Each row has a name. Each question is about the rows just above it. Places in a row count from 1.

[111 134 128 117 138  69 102 154  69 124 111 124 176 148 160 149 159 212
 114 120 161 145 122 169 123 126 145 145 107  86 158 113 166 162 164 111
 152]  pas
[111 134 128 117 138  96 102 154  69 124 111 124 176 148 160 149 159 212
 114 120 161 145 122 169 123 126 139 145 107  86 158 113 166 162 164 111
 152]  naf
[111 134 128 117 138  96 102 154  69 124 111 124 176 148 160 149 159 212
 113 100 168 115 128 152 115 107 135 182 123 174 126 130 121 128  74  63
 143]  bebig
key -> tag
[146] -> z17
[126] -> z77
[125] -> z439
[159] -> z668
[158] -> z416
[145] -> z42
Join naf by its entry at place 31: | z416
Whose row is [111 134 128 117 138  96 102 154  69 124 111 124 176 148 160 149 159 212
 113 100 168 115 128 152 115 107 135 182 123 174 126 130 121 128  74  63
 143]? | bebig
Where do [111 134 128 117 138  96 102 154  69 124 111 124 176 148 160 149 159 212
 114 120 161 145 122 169 123 126 139 145 107  86 158 113 166 162 164 111
 152] appear? | naf

[ 76  68 196  68 166  94  83 149 174]  Nur
[ 77  76 198  45 201  96  93 119 192]  reluk
[169 195  90  78 189 179 188  79 129]  fugu
[ 53  48 215  52 180  77  64 157 197]  sisu
[174 202  89  51 225 186 194  61 154]  meda
[ 66  66 205  35 214  89  86 118 206]  givi
tags:
[180] -> z529
[179] -> z114
[95] -> z701
[94] -> z793
[96] -> z647
[186] -> z593
Join fugu by its entry at place 6: | z114
Whose row is [ 77  76 198  45 201  96  93 119 192]? | reluk

[ 93  78 151  88 146 153 149 146  92] : kibo
[ 48 130 107 130 177 106 108 111 129] : Desom
[135  61 164  74 115 167 161 156  79] : giku
[ 89 118 115 120 145 114 116  93 143] : neb
[ 89 118 115 120 145 114 116 118 121] : gat
key -> tag
[153] -> z937
[152] -> z283
[161] -> z413
[156] -> z392
[114] -> z428
[168] -> z277
[167] -> z764
Join giku by its entry at place 6: | z764
[ 89 118 115 120 145 114 116  93 143] is in which row? | neb

[160  54 208  64 105 100 106  33 211 165 166 173 165 211 103] -> Dov
[173 204  63 193  79  69  82 224  61 180 180 204 195 151  72] -> dip
[173 204  63 193  79  69  82 224  61 180 180 204 180  63  76] -> vop
tags:
[76] -> z393
[75] -> z86
[180] -> z409
[73] -> z484
[72] -> z222
[181] -> z508
The tag of vop, keyed by place 15: | z393
The row with [173 204  63 193  79  69  82 224  61 180 180 204 195 151  72] is | dip

[144 142 138 137 146 151 139 141 140 131 134 148 138 141 137 135 140 143
 140 156 145 134] = pesez
[155 136 168 154 162 158 156 154 222 135 134 134 137 140 172 133 195 187
 136 169 150 201] = boled
[143 136 138 135 146 159 151 141 153 133 133 136 137 140 152 138 140 143
 139 142 139 133] = sov
key -> tag
[139] -> z229
[154] -> z738
[221] -> z380
[133] -> z82
[140] -> z117
[222] -> z743
[153] -> z379
The tag of boled, keyed by place 9: | z743
Where do [143 136 138 135 146 159 151 141 153 133 133 136 137 140 152 138 140 143
 139 142 139 133] appear? | sov
[144 142 138 137 146 151 139 141 140 131 134 148 138 141 137 135 140 143
 140 156 145 134] is in which row? | pesez
The row with [155 136 168 154 162 158 156 154 222 135 134 134 137 140 172 133 195 187
 136 169 150 201] is | boled

[ 40 132 184 220 151 142 111 208 174 135 131 155 161 159 130 198 139 152
 112 100  94 118 109] = Tuz
[ 38 130 201 214 151 131  94 205 180 131 127 162 139 164 138 186 137 159
 131  99  98 118 108] = Zazor
[ 33 129 200 221 155 144 114 207 174 144 142 150 175 165 131 195 131 153
 122  91  86 110  87] = beko
[ 36 136 193 223 161 136 109 215 172 139 138 152 162 159 129 204 130 148
 119 102  97 115 104] = Mabo
key -> tag
[91] -> z256
[113] -> z876
[90] -> z64
[111] -> z384
[109] -> z278
[114] -> z23
[221] -> z539
Look up the entry of beko at place 7 in the table: | z23
Which row holds [ 40 132 184 220 151 142 111 208 174 135 131 155 161 159 130 198 139 152
 112 100  94 118 109]? | Tuz
[ 38 130 201 214 151 131  94 205 180 131 127 162 139 164 138 186 137 159
 131  99  98 118 108] is in which row? | Zazor

[107 121 146 170  65 178] -> digid
[151  91 127 169  92 200] -> Fov
[122 111 140 170  74 186] -> zin
[108 120 145 170  66 179] -> tuf
[181  69 112 168 109 215] -> Numi
key -> tag
[92] -> z426
[65] -> z932
[66] -> z253
[170] -> z666
[109] -> z13
[91] -> z177
The tag of tuf, keyed by place 5: | z253
[107 121 146 170  65 178] is in which row? | digid
Whose row is [108 120 145 170  66 179]? | tuf
[122 111 140 170  74 186] is in which row? | zin

[ 69 206  93  90 119] = vubig
[ 59 174  83  71 153] = koral
[ 43 206  93  90 119] = Gakis
[ 71 164  95  85 148] = noro
[ 43 206  93  90  81] = sulum
[ 59 174  94  71 153] = nav
[ 48 199  97  94 120] = deg
key -> tag
[152] -> z689
[147] -> z258
[153] -> z798
[148] -> z189
[121] -> z902
[120] -> z122
[164] -> z225
[165] -> z134
The tag of noro, keyed by place 5: | z189
Whose row is [ 43 206  93  90  81]? | sulum
Where do [ 69 206  93  90 119] appear? | vubig
Whose row is [ 59 174  83  71 153]? | koral

